One vector is turned by the same rotation once a tick. Each row is the vector after some number of ticks, and that number follows the row.
The counts run from 0 to 1174.
[145 144 143 157 168 142 115 142 151 118 138 159 142 154 191 140 119 114
 107 149 162 150 140 165 124 117 161 162 133  89 139 164 108 127 112 149
  97 123 106  90 154 139 183 119 125 111  74 175 134 106 131 130  74 157]
244
[176 135 145 104 154 132 140 110  94 104 159 103 156 108 155  93 128  89
 115 116 131 165  90 147 110 131  90 115 101 128 161 158 103 126 150 104
 145 125 148  88 125 172 195 125 103 134 153 109 121 112 112 131 113  71]
511
[102 183 147 137 114 153 111 124 101 132 133 164 181 127 180 153  82 103
 111 110 149 108 135 141  73 147 125 148 115 125 153 168 135 127 146 145
 130 131 116 127 135 127 149 169 105 182  92 102 114 102 130 132 165  95]
262
[105  79 121 154 127  75 149  98  80 156 111 132 111 115 118 116  68 157
 128 130 119 159 157 150 136 134 139 144 156 101  74 137 131 101 139 198
 131 111 129 110 121 114  96 129  89 102 138 100 166 166 137 154 101 141]
871
[ 98 142 119 116 140 134 121 116 100 157 117 147 154 134 128 140 151 120
 140 117  95 113 154 119 102  87 115 126 111 165 155 142 170 120 184 168
 115 162 135 137 163 130  96 137 154 210 167  82 110 129  96 137 148  92]
931
[ 53 131 151  85 149  98 147 147 177 162 113 109 157 101 150  89 134 118
 136 112 115 124 116  81 136  97 115 111 125 130 166 153 133 115 164 133
 106 131 153  93 102 107  88 158 146 145 161 134  88 111 103 129  79  83]
936
[101 104 132  87 181 138  86 120  84 153 127 105 115 132 127 108 139  68
 179  77  86 121 132  87 113  74 133 115 135 138 176 140 104 135 138 156
 103 131 107 132 128 159  98 136 154 138 160 127 128 135 122 129 142  94]
1035
[ 96 111 161 117 101  54  98 153 163 116 146 149 121 109 166 104  89 143
  98 191 109 133 149 149 151 151 120 120 125 105 119  81  84 147 145 142
 136 112 100 113 112 148 124 132 127  82 157 150 100 122 135 108 111 137]
630
[ 51 127 145 126 111 103  84 125 149 178 158 152 131 120 101 146  90 119
 129 139 129 145 177 144 132 137 163 120 187 125 137 100 152  99 117 160
 105 139 102 140 128 105  85 193 134 137 131 149 124 113 124 116 141 129]
918
[ 70 129 132 141 112 105 163 147 174 144 149 131 182  91 100 128 128 117
  82  97 126 136 100 124 121 108 108 121 106 115 156 112 135 127 147  84
 135 153 164 121 113 148 157 169 169 153 164 124  73 118 113 106 127 102]
839
[ 82 104  88 121 126  82 136 158  97 106 108 190 113 115 108 143  92 184
 126 159  92  87 145 117 143 143 117 133 137 126  87 117  89 135 164 166
 120 124 115 157 125 120  65 167 120  95 146 111 125 167 109 130 126 126]
545
[ 85 130 126  95 129 124  69 101 137 158 158 118  92 135 149 111 116 130
 174 117 120  97 138 120 146 118 137 106 135 137 174 144 149 104 173 168
 154 105 113 153 124 135  52 147 143 138 149 154  98 109 101 122 135  87]
373
[ 77 104 118 153 126 145 160  94 128 133 162 166  94 107  83 151 127  96
 184 109 107 169 158 118 142  84 158 127 109 105 103 183 161 127 125 134
 148  94 113 122 135 184  93 128 111 111 148 121 140 127  82 123 115 128]
124
[ 92 184 156  98 113 122 108 149 153 126 120 179 173 100 176 141  83 102
 132 126 127 115 124  99  87 137 136 150 112 106 166 153  88 156 125 124
 114 123 109 108 110 128 146 170 132 143  82 134 102  84 149 112 158 102]
264
[106 114 131 166 130 122 111 146 131  72 158 214  75 100 113 150 107 118
 148 175  81 111 160 132 124 115 147 146  71 111 125 158 102 152 143 150
 146 104  81 157 120 158  91 130 115 110 137 127 124 141 123 131 154 137]
450
[ 95  71  85 175 133 104 150 126 134 132 123 133  90 130  61 140 113 155
 150  68 121 127 128 114 153  98 157 130 156 104 115 141 143 110 133 144
 148 105 150 169 108 134 100 161 171 110 162 161 123 144  95 124 138 132]
660
[195 130 130 138 160 133 141  87  99 147 136 126 146 166 141 131 143 121
 134 116 144 170 143 161 106  96 133 130 165 126 137 162 171  85 155 175
 129 123 148 121 139 104 157 129 134 215 124 128 117  97 115 137 122  83]
50
[ 50  89 117 122 119  98 126 157 118 108 111 129 115 103 124 119  86 125
 149  93  87  92 104  78 140 122 136 114 108 120 115 128  84 166 129 129
 135 107 113 135 116 161  86 146 153  73 166 138 129 170  90 112 150 116]
650
[ 37 149 117  99 147 141 117 134 137 134 157 124 173 119 123 130 110 117
 141  80 153  81 112 124 137 132 148 129 164 125 160 121 105 111 103 119
 134 121 123 132 152 142 112 189 148  86  88 163 118 108  78  96 123 112]
466
[142 117 156 121 134 115 126  97  89 169 106 150 139 139 136 137 129  93
 164 138  97 192 176 111 121  81 172 116 164 134 106 131 151 126 132 180
 104 133  84 121 135 109 105 127 142 196 158 120 122 120 110 130 144  98]
489
[132 155 122 135 110 108 130 157 136 125 122 162 193 122 144 137  84 124
  75 142 145 116 129 120  80 133  86 146 111 140 157 136 130 130 133 128
 139 156 119 108  98 113 182 192  87 177 129 122  69 124 169 126 133 101]
1164
[126  90  78 168 100  90  93 128 153  95 119 140  76 162 102 147  93 172
 133  93 117 113 134 117 134 130 136 116 132 100 119 130 147 141 144 153
 153  92 123 170 127 164 108 137 153 104 163 182 112 132 112 114 179 137]
1092
[ 90 114 110 108 164  95  70 152 154 104 151 144  84 148 130 123 137 131
 156 158 119  82 169 141 136 125 135 125 167 117 162 100 101 113 113 151
 105 111  89 159 147 131  85 163 141  92 120 170 114 104 122 115 144 134]
909
[135 115 139 146 156 123 149 112 106 150 139 132 139 128 143 126 152  90
 107 137  97 135 145 140 101  81  88 138  92 140 158 148 161 112 177 170
 137 149 147 110 131 126 137 120 115 203 166  72 101 126 128 145 110  97]
500
[134 108 164 129 151  79  72  94  88 168 164 104  93 108 141 102  97 102
 130 134 110 144 160 173 131 133 139 139 174 104 158  92  99  88 143 179
 127 118 121 130  93 112 106 148 130 134 128 150 139 104 174 148 140 115]
1149
[126 149 150 124 176 125 113 153 161 125 146 168 120 136 187 121 122 113
 122 156 142 149 135 159 138 124 160 163 142  84 151 145  97 109 118 149
  95 118 111  86 137 131 146 129 125  94  82 173 138  99 140 125  68 145]
245
[ 92 117 116 103  91  62 107 114 101 141 163 135 124  83  96 103  87 132
 121 123 107 133 139 141 109 132  70 132 128 124 148  99 115 108 155 144
 168 112 152 111  96 170 119 153  91 100 143  83 127  98 145 130 134 100]
75
[164 133 168 107 170 121 125 118 118  91 151 120 128 136 163 118 173  96
 142 153 105 142 142 154 118 127 133 101 158 134 130 105 131 120 159 145
 122 124 125 144 160 104 122 130 180 195 165 123 106 112  76 125 173  64]
385
[108 165 128  93 178 163 130 124 117 113 142 112 147 117 129 134 150  73
 160 102 118 139 137 113  75 114 128 119 144 134 150 171 141 130 123 122
  75 137 114 105 179 151 122 155 123 155 154  92 138 124  87 130 162  81]
1028
[111 167  94  83 125 138  99 139 148 126 129 171 154 155 148 135 112 141
 154 113 164 118 118 108 114 118 138 159 146 102 161 162 112 120 107 133
 107 100 109 106 131 148 156 155 119  95  65 179 117  66 120 101  98 117]
801
[151 138  92 153 116 123  86 142 108 109 128 111 155 171 149 136 105 158
  73  90 150  83  93 150 104 146  96 141 113 135 148 116 132 133 161 136
 142 141 137 159 145 165 173 138 158 137 164 147 106 154 111 120 152 107]
89
[ 85 127 105 110  79  83 102 132 113 144 123 132 169 116 135 118  66 146
 104  85 130 107  94 120 121 124 115 142 121 113 143  92  86 143 131 125
 176 113 133 126  98 185 162 162 130  87 120 135 110 115 137 109 140 125]
83
[133 110 115 144 163 121 138 135  85  92 124 185  75 120 147 131 117 119
 154 151  85 101 137 126 113 108 116 155  66 109 116 182  89 143 166 177
 137 109 102 125 114 153 102 101 101  98 133  98 142 152 132 155 123 118]
882
[ 76 107 112 116  91 101 101 105  96 145 160 135 138 111  99 120 107 132
 114 160 100 138 150 137 145 133 107 106 115 170 111 113 160 124 167 145
 151 150 101 145 128 166  91 138 109 127 218  99 110 166  92 123 121  95]
738
[ 95 133 156  78 113  65 110 123 132 119 133 148 117 111 145 112 113 134
 160 168  86 125 175 130 127 146 124 110 167 120 119  93 117 127 156 171
 131 113 106 134 129  95  60 162 123 161 141 110 104 103 113 133 165  84]
823
[123 132 138 114 129  99 148 111  96 146 156  94 189  95 151  88 107 119
  95  90 140 133  92 149 130 126 100 138 127 108 158 118  93 101 129 111
 170 111 182 101 102 165 196 143 121 117 110 114 114  99 131 118  91 103]
513
[ 45 174 106 101  97 129 104 146 127 157 142 203 167 116 117 151 109 148
 134 122 140  89 129 144 112 130 147 170 142 119 153 127 101 110 141 148
 119 132 151 141 132 134 107 180 141 113  89 122 144  89 117 114 105 137]
361
[ 70 145 132 166 117 155 165 130 164 129 149 167 171 123 132 154 117 141
 136  95 162 125  99 135 152 125 171 134 112 110 119 159 138 119 126  92
 157 109 152 138 138 143 143 157 176 116 111 167 122 119  64 101  94 117]
561
[102 101 118 160 109  98 153 135  99 123 104 201 116 113 135 142  82 141
 146 135 102 132 139 105 124 108 156 170  93  77 106 163  82 155 146 167
 147 105 119 110 102 141 107 117 123 104  96 114 138 138 152 133 104 158]
880
